[[41.6 -4.5 -2.8 68.6]
 [36.5 -2.7 -3.1 60.2]]
->
[[-4.5 -2.8]
 [-2.7 -3.1]]

[[ 26.4  61.7  11.8]
 [ -7.7  45.0  -6.2]
 [ -9.1  44.1 -11.4]
 [  3.6  34.7 -40.4]]
->
[[61.7 11.8]
 [45.0 -6.2]]

[[ 32.7  57.4  17.6]
 [-21.2  10.7   5.6]
 [ 30.4  55.3   1.0]]
->
[[57.4 17.6]
 [10.7  5.6]]

[[ -8.2   0.7  -6.9  23.1]
 [-16.9   0.9  -8.8  43.9]
 [-21.5  -1.9 -18.9  61.8]]
->
[[ 0.7 -6.9]
 [ 0.9 -8.8]]

[[ 35.7  18.4 -67.1]
 [-49.4 -18.1 -45.6]]
->
[[ 18.4 -67.1]
 [-18.1 -45.6]]

[[-48.5  -4.2  23.6 -10.0]
 [-11.5  -1.5   5.8   2.0]
 [-59.3 -18.6  30.6   6.2]
 [-62.4 -25.0  33.0  22.7]]
->
[[-4.2 23.6]
 [-1.5  5.8]]
